Each row has a name. Each piece below is followed by the name of the row it came from, unless a question asks for something else. Each question is about the rows just above it.

[ 90 150 124 175  92  98  92]  k_373
[ 90 150 124 175  92  98 107]  k_492
[ 78 163 122 176  86  62  79]  k_769
[119 156 105 138 105 106 110]  k_65
[149 140 141 124 134 154 153]  k_268
[127 137 132 134 123 119 116]  k_816
[ 67 160 105 169  78  75  61]  k_34
[124 122 149 166 145 128 130]  k_799
[75] with -1 step of 1 on every entry:
[74]
Shared by k_34 and k_769:
[78]
k_769 without one entry, shuffled: [122  62  78  79 176 163]. Gone:
[86]

[145 122 138 106 108 103 148 130 143 136 121 105 124]  k_692
[135 132 128 126 122 115 128 128 129 137 136 126 126]  k_756
[126 127 127 128 127 128 126 127 126 127 127 126 127]  k_312
[143 132 149 127 114 120 122 133 111 146 121 121 108]  k_487
[130 131 129 129 128 129 127 131 130 130 130 129 127]  k_516
[137 132 149 127 114 120 122 133 111 146 121 121 108]  k_127
[145 122 138 106 108 127 148 130 143 136 121 105 117]  k_648
[133 134 131 127 125 127 131 124 125 133 132 134 125]  k_838
[ 85 105  84 137 138 115  83  79 121 115 190 129 196]  k_208
[127 146 128 149 140 142  97 141 116 129 128 149 120]  k_170
Which entry of k_208 is missing from [ 83 115 129 105 121 137 196 138 115  79  85 190]?
[84]
Which value is in both k_648 and k_838?
[127]
Which row holds these entries in another order? [126 126 135 132 128 126 122 115 128 128 129 137 136]
k_756
Shuffled k_516 with one entry gone: [130 129 131 131 129 127 127 130 130 129 129 130], missing
[128]
[127 126] with -1 step of 1 on every entry:
[126 125]
Which value is in both k_838 and k_756?
[132]

[114 169 150 144  69 148 120] -> k_395
[106 129 170 120 173 154  91] -> k_194
[114 169 150 111  97 103 100] -> k_664
[137 104 166 115 141 133 119] -> k_680
[131 137 159 101 141 153  86] -> k_609
[141 121  96  73  85  95 110] -> k_57
[104 169 150 111  69 148 120] -> k_195
[136 143 185 125 146 166 103] -> k_160
Shared by k_680 and k_195:
[104]
[136] with -1 step of 1 on every entry:
[135]

